One vector is turned by the same rotation once a tick. Each row is the vector after some number of ticks, and that number follows the row.
The counts run from 0 to 236.
[ 10 -17 -40  20  27 -51 -36   9   3  -6 -53  -9  19  -6 -12  19  22  27
   3 -10  58  32  53 -15   4  -7   6  30  25  -7  22 -13 -39   6 -11 -10
  14  21  -4  44 -13 -42  -9  10  -1  37 -37 -19  -3  57   1 -22  60  12
   2 -19  -9  -5   9  58  13   5  13  36 -15 -26  -8  34  15   2 -22   1
  59  24  39  10   3 -17] => 116
[-14 -13 -56   6   8 -38  19   6  -3 -27 -41 -13  50  10  -9  35 -12  22
   9 -38  36   3  25   4 -15 -14   9  12  39  30  16   2 -17  10  -2  24
 -15  54  12  29 -24 -22  17 -28 -24   2 -18   8  22  49  -8 -28  52  30
  16 -20   6 -28  -2  55   3   7  23  28 -18 -25 -19   8  14  13 -17 -10
  57  14  65   4  -7   3] => 107
[-14 -17 -76  -5  -3 -23  11   6 -14 -33 -44 -14  30   3   5  22   1   7
   3 -20  54  46  29 -13  -7  10   3  24  18  23  21  17 -26  11  12 -11
 -14  53  24  36 -15 -19  13  -7  -5  22 -40  17  15  31 -12 -32  19  26
  36 -20   2   4  -9  77 -15   9  40  46   5   6 -10   8  -1 -14 -28  10
  50  23  40  -6 -21   8] => 104
[-14 -15 -69   2   1 -50 -16   3   8 -33 -59 -16   4 -27   8  23   7  30
   0 -23  22  14  18  10 -27 -11   1   3   4  13  22   1 -43   4 -12   5
  -3  48 -11  46 -44   1  26   2 -15  23 -39  38  -5  32  -6 -21  49  -4
  22  10 -56 -21 -24  59  -9 -20  20  18  10 -19 -21  14   2  14   3 -20
  11  17  37 -38  12   4] => 174
[-18 -32 -63  16  -3 -42 -15  23 -21 -28 -53 -12  16 -29 -10  12  27  25
  -5 -24  48  -2  34  14  -8 -12  23  18  44  11  17 -23 -11  40 -21  -2
 -28  15 -15  54  -9   2  11 -12  -7  26 -23  11   2  29  -9 -15  69  10
  15  -7 -53 -21 -20  40 -16 -12  27  38  -2 -13 -16   9  -1 -20 -20 -23
  23  19  36 -46  -1   2] => 28
[ -7 -25 -59 -15   2 -29  17  24  -7 -47 -64 -10  18 -40 -12  16   9   9
  -8 -30  39  13  16  32 -12 -23   5  15  38  14  13 -14  -1  32 -36 -11
 -24  43 -22  41 -19 -22  38 -10  -5   1 -14   3  16  27  19 -15  45  15
  22 -16 -41 -14 -30  21 -20 -24  28  35 -15 -10 -11  29  23  10 -16 -25
  23   7  48  -7  20  14] => 142
[  8 -11 -68  -6   8 -48 -24  -3   7 -28 -57 -15   9  16  12  40   7  -3
   7  -9  27  37  21 -21 -21   7  -8   0   7  34  21 -18 -22 -21   2   1
  27  36   8  20 -45 -18  22   7  -2   5 -62  23  -7  35   2 -29  30  11
  25   0 -12 -15 -14  46 -10  -1  24   8  28 -36 -11  25   1  -3   8 -10
  34  23  74  -4   7 -10] => 170
[-18 -20 -73 -21   1 -34   5  29 -25 -47 -60 -19  25  15  -2  23  -5   2
  -1 -17  48  32  30   0 -20   7  -2  23  40  33  10 -10  -1  22  -2 -13
 -20  34   7  34 -32  -9  22  -4  -8   0 -22  41   0  17  -4 -32  29  33
  14 -18 -26 -28 -30  52  -9  -6   7  29  27   5 -16  27   0 -25 -13 -19
  35  22  55 -12  -2  30] => 188
[-10  -6 -67   6   6 -39 -33   8 -12  -7 -46 -14  10  10 -14  37  11  -1
   6 -10  44  35  44 -27 -13   1  17  11  14  23   5 -35 -13 -11  -3   5
  18  21  16  35 -37 -17  -3  11  -2  11 -46   6 -11  42 -23 -49  34  17
  29  -4  -9 -13 -10  69   9  13  15  24  26 -36   1  31   6 -23   8   6
  45  20  60  -8  -3  -3] => 120
[ -5 -20 -33  -3   3 -76 -48  20   4 -30 -69 -22  -3 -14  -4  33  16  20
 -11   3  46  13  46  -1  -1  -2   9  22  18  11  28 -10 -28  29 -21  -5
   3  -8 -13  46  -9  -8   0   5  -5  22 -23  30   4  45   2 -16  71 -11
  -2  -1 -62   1 -23  32  -7 -35  22  21  14 -17 -24  26  -5   0  -7 -35
   9  32  38 -16   2   9] => 80
[ -9 -11 -81 -13  11 -36   8  -5  10 -30 -59 -16  31  -1   2  43 -13   3
  -9 -32  25  22  23  -4 -16 -12 -10  -2  13  20  11   2 -26 -10 -10   6
   0  60  16  31 -31 -22  35 -11 -16  -5 -39  -6  23  40   7 -32  35   9
  29  -4   0  -3 -10  52   2  -8  48  29  -8 -33  -6  19  18  22   3 -13
  45  12  70  21  12   4] => 56
[-16  -7 -62  15  13 -42   9   5 -11 -26 -56 -20  21   0  16   6  18  14
   1 -10  56   1  26   4   1  10  26  23  41  19  30  -1 -16  29  -9   6
  23  19 -15  53 -29 -15  -2   4 -16  35 -39 -10   0  72 -15 -19  38  32
 -12 -11  -4 -20  -5  26  -6  -9  12  51 -12 -32 -26   2  -3  -5 -22 -20
  43   6  48 -37   4 -25] => 111
[  1  -9 -57   4  16 -55 -43  11  -9 -13 -49 -14  23  24  12  31   6  10
  15 -15  47  51  45 -13 -14  16 -17  21  31   8  21  -8 -19  12  -9 -27
  14  14   3  46 -17 -21  11   3  -1   3 -69   2  -7   8  -2 -13  55  35
  11 -19   2  -6   8  43  -9  -7  15  11  20 -26   7  18   0 -29 -10 -26
  29  26  61   5   9 -11] => 68
[  7  -8 -50   0   8 -42  -8   5   1 -25 -64   4  38  13  -6  26   5 -29
   4 -11  47  49  20  -8   6  10  -1  22  39  31  27   2 -22   8   2 -15
   0  29   9  13  -3 -44  13  -3  10   7 -37  12  11  55   8 -26  18  18
  15 -36  21   7  -1  47  -5  -1  28  35   6 -13 -28  30  16  -7 -34  -7
  58  23  63  25  -5  -7] => 101
[  3  -5 -36 -13  11 -49 -45  16  -4  -5 -54 -25  35 -16 -11  21  15  -2
   5  -9  51  50  21  29 -29   0   3  21  38  13  28 -17 -12  22 -27   1
  15  -3 -18  46 -16 -46   5  14   7  22 -49  -1 -16  38   9 -25  70  23
  20 -23 -17   1 -34  34 -10 -16   4  42  -8 -25   3  31  17  -8 -28 -18
  11  -2  44  -6  23 -11] => 229
[ 16  -8 -55 -12  20 -43  10   8   4 -13 -58 -40  28 -22  -8  37  10  26
   5 -21  51   4  24   3 -32 -26  10  17  14  27  35 -23 -16  19 -24  24
  11  44 -20  50 -32 -18   7 -15 -17  16 -23  -2  15  58  -3 -24  55  21
  11  -5  -6  -1 -15  36  -8 -10  44   6 -18 -39 -31   6   3  17  -2 -24
   9  26  54  -7  -6 -26] => 159
[ -9 -10 -78  19  -5 -53 -23   9 -10 -19 -54  -8   4  -7  -7  34  17  25
  14 -28  11  39  14   5 -20  -6  11  -6  13  28  10  -2 -25  -7   3  -1
   9  47   8  19 -63  -5  22  -6  -1  -4 -48  25  -7  26  -1 -49  34  14
  31  -6 -41 -27 -10  52 -16  -3  24  19  22 -30 -20  10   8   7   5 -15
  14  24  66 -22  -2 -15] => 172
[  4 -19 -59  15  23 -58 -24  19  16  -2 -73  -4  15 -28 -10  -3  10 -12
  18   3  55  25  22   1 -10  -2   2  35  31   2  23  10 -44  15 -17 -11
  10  17 -18  43 -13 -21  25  13   8  41 -45   0 -15  61   9  -2  45  12
   1 -10  -3  -7  -6  33   8  -9  18  22   5 -10 -18  30  11   5 -24 -25
  45   8  44 -23   5  -3] => 15
[ -4 -28 -57   5   0 -39  -8  14   9 -11 -56 -23  21 -22 -22  18  27   5
  14 -14  33 -12  24   4 -17 -36  16  13  10  18  22 -10 -24  19 -23  19
 -10  31 -11  37  -4  -3   3  -5  -8  25 -24   9  35  78  -7 -34  59  -4
  15  -8  -9   4 -24  45   6  -7  39  23 -19 -36 -25  11   7  10 -16 -14
  22  13  62 -20 -23  -9] => 209
[-26 -24 -65  20   0 -33  -9  23 -22 -27 -44  -4  11 -25 -15  15  20  25
   3 -22  40   8  30   9  -2   0  35  19  41  18   8 -38  -8  25 -13  -9
 -25  14 -19  46 -24  -1  13  -7  -8  14 -19   8  -3  27  -6 -47  57  17
  37 -12 -40 -36 -20  35  -5  -5  20  43  -4  -9 -17  13   4 -11 -15 -20
  38  23  45 -39  12  -6] => 27
[ -3 -31 -61  -6  19 -39 -14   4  13 -24 -62 -29  10 -21  -9  24  16  13
 -10 -15  44  -9  27   0 -37 -19   6  10  21  19   7 -26 -17   2 -35  23
  11  27 -20  33 -33   3  15   8 -10  13 -30  17  -3  51   6 -26  66  -6
   8   4 -43 -27 -33  49  11 -18   8  15   5 -43  -5  40  18  -2  10 -21
  32   0  63 -29  20  20] => 125
[ -7 -24 -25  11   7 -50 -40  18   0 -33 -54 -16  27 -24 -14  26  19   7
  -1  -7  51   2  42  14  -4  -8  17  27  30  11  29 -32  -9  27 -24  12
 -10  -5 -23  44  10 -11   3  -7 -18  32 -25  15  14  48   1 -20  80 -11
  11  -7 -26  -8 -25  27   1 -18  16  40  -5 -17 -16  29   1  -2 -17 -22
  31  19  49 -14   7  11] => 30
[-11 -22 -64   8   1 -49 -46  17  -1  -8 -63 -17 -11 -30  -7  -1  28   0
   8  -7  43  22  26   4  -7  -7   7  11  22   4  10 -11 -21  26 -30 -13
   1   1 -19  43 -28 -16   3  25  17  31 -35  16 -19  49  -1 -38  60   5
  23  -8 -52   2 -39  33  -7 -11  19  38   5 -22  -4  28   2 -28 -11 -12
   6   2  35 -42  -7  -7] => 129
[  1  -5 -50  18  24 -66 -35  17   4   8 -47 -24  39 -21 -10  23   1  22
  26 -14  44  36  28  19 -17 -17   4  31  25   7  27   5 -34  23 -23  -1
  -3  20 -13  63  -8 -36  23 -14  -4  24 -44   0   1  41   5 -10  69  14
  21  -9  -1   1  -9  43  -6 -13  38  23 -15 -28  -2   6  15  23 -24 -27
   4  14  31   0  15 -18] => 64
[ -9 -10 -49  -2  -1 -55 -44   8 -21 -20 -51   0   6  12   4  16  17   4
 -12  -9  51  55  38   3   8  19  -3  22  37   2  14  -8 -15  26 -17 -23
  21   2  -3  44 -27 -44   7  25   5  12 -44  -9 -17  25   4 -32  51  25
  22 -19 -41   3 -15  31 -18 -11  11  52  11   1   5  31  11 -16 -27 -16
  35   7  36  -5  24  -7] => 231
[ -2   2 -42  -8  11 -47 -46  12  -9  -4 -55  -8  11  -6  -4  15   7  -3
  -4   2  54  57  30  17  -9   9   4  24  34  11  20 -16 -15  13 -17 -18
  18  -2 -12  52 -24 -48  16  25   7  23 -52  -1 -16  38   9 -31  46  24
  21 -28 -26   2 -20  39 -15 -11  14  54  -3 -13   6  35   5  -7 -29 -15
  24   6  32   2  28 -19] => 230
[ 10 -20 -66 -25   6 -27 -26  18  -2 -24 -61  -1   3 -22 -16  27  23 -17
   0 -10  44  54  25  -5 -10   1   0  15  21   9   6 -27 -16  -7 -28 -35
  -4  23  -9  28 -16 -33  34  28  21  15 -42   5 -13  16  17 -26  31  11
  45 -22 -31   3 -29  38   4  -2  18  39  20   0   0  54  20 -14  -9   2
  41  15  53  17  16  13] => 135
[-14 -15 -65  21   7 -52 -56  18  -1   6 -47   1  23  -4 -21  21   6  -6
  33  -7  42  51  38 -13  -9  -2   8  26  25  10   9  -1 -31   7   2 -23
 -12   8  20  40  -8 -23  10   0  12  24 -44  18  -7  18  -8 -30  48   8
  38 -14   0   1  -1  71   4  -4  34  18  18 -10   8  15  18 -13 -21  -9
  42  24  50  -5 -14   1] => 19
[ 23 -19 -69 -12  13 -41 -23   0  20 -31 -69 -22   7   9   5  36  17   7
  -3 -21  33  43  27 -21 -23  -4 -26  14   0  26  25  -5 -38 -17  -8   1
  20  44   3  23 -42 -13  22   9  -2  14 -65  19  -5  22   2 -20  33  18
  18  -2 -11   0  -8  65  -2   5   5   0  32 -32   0  39   1 -15   4 -11
  29  31  61   4   2  -5] => 169
[  1 -21 -58  25  -5 -45 -51  -8   9 -18 -44   3  15  -3  -7  32  30  -5
  17 -23  28  41  36 -12  13  -6  14   5   5   4  14  -6 -35 -15   2 -12
  -4  19  10  18 -13 -33   9   7   4  25 -42  -5  11  50  -2 -37  44  -2
  50 -24 -14  14   1  58  -4   4  37  44   0 -22  -6  21  18   3 -22   0
  32  17  65   6   6 -26] => 216
[ -9 -17 -48   7   3 -63 -34  21  -1 -18 -70 -27  -5 -16  -4  21  23  33
  -3  -2  47  17  40   4  -3 -10   5  16  16   4  31  -5 -22  39 -19  -6
  -7   3 -24  58 -26  -6  12   7   3  26 -21  34   1  36   1 -25  65   2
   5  -3 -59   0 -22  34 -19 -24  19  12  17 -15 -25  14 -15 -15 -12 -39
   2  33  30 -35 -11   1] => 79
[-13  -9 -72   9 -10 -33 -15   8 -18 -24 -49 -15  18 -16   3  27  12  20
   9 -35  27  30   3  24 -33  -5  15   4  24  22  10 -14 -20  12  -7  12
   0  40  -4  36 -40 -18  16   0 -13   7 -43  12  -6  23 -10 -46  46  32
  54 -17 -26 -24 -35  59 -15   6  15  53  -1 -33   4  10  12 -12  -6 -13
  11  -2  44 -40   5 -19] => 223
[  1 -13 -57 -12  17 -52  -8  21 -12 -29 -57 -31  15  -5  -6  40  -2  24
  -3 -13  49   4  22  -4 -35   0  16  19  18  33  13 -41  -7  10 -15  11
  12  17 -22  44 -39   5  19  -4 -15   1 -33  26  -3  32  -1 -23  57  15
  10   4 -26 -36 -22  36  -4 -18   8   5  18 -28 -13  28  -3  -1  14 -30
  30  35  68 -17  28  13] => 75
[-15 -10 -59  -9   0 -53 -12  17  -5 -22 -69 -15  12 -16 -19  20   6 -15
  18  -8  37  27   9   9   0  -3  23   3  33  39  29   4 -15  29  -5  -3
  -4  15 -10  35 -11 -16  12   2   4  14 -10  36  19  76   0 -46  33   6
  21 -24 -17   4 -44  23 -21 -16  44  49 -10  -5 -45   4   3   4 -27 -25
   1  19  60 -18 -24  -5] => 95
[  7  -3 -52   8   9 -63 -56   3  11  -1 -57 -23   9  13   7  31  13  16
  15 -11  37  32  35 -20  -3 -10  -2  17   8  13  35   9 -37  17 -15   4
  27   5   6  47 -14 -23  -3   2  -1  24 -49  11  10  64  -3 -30  51  12
   8 -10 -11  20   1  45 -12 -14  34  13   8 -37 -14  -5 -11  -8 -12 -22
  -4  30  52  -1 -19 -27] => 164
[ -3 -16 -70  -5   2 -29 -15  -4 -10 -34 -50  -6  32  -1  10  29  16  -8
   0 -32  20  20   6   6 -27   7   3  -2  27  42  12 -25 -13 -13 -10   8
   7  32   2  10 -34 -15  26  -3 -17   1 -57  -1   3  34  -3 -36  45  19
  39 -11  -5 -33 -27  44  -6   3   6  43  11 -40   5  26  18  -3  -2  -6
  43   4  80 -14  20  -7] => 221
[ -3 -25 -25   3   2 -51 -41  26   1 -26 -54 -17  28 -21 -17  25  27   4
  -3  -8  47  12  40  20   0 -14  22  21  38  21  30 -48  -9  25 -29  -3
  -6 -14 -21  35  16 -24  -2   1  -4  22 -21   8   9  52   7 -19  85  -4
  16 -22 -19  -9 -19  19  10 -18  12  36 -10 -22 -18  36   7  -4 -18 -19
  33  22  58  -7  19   2] => 31
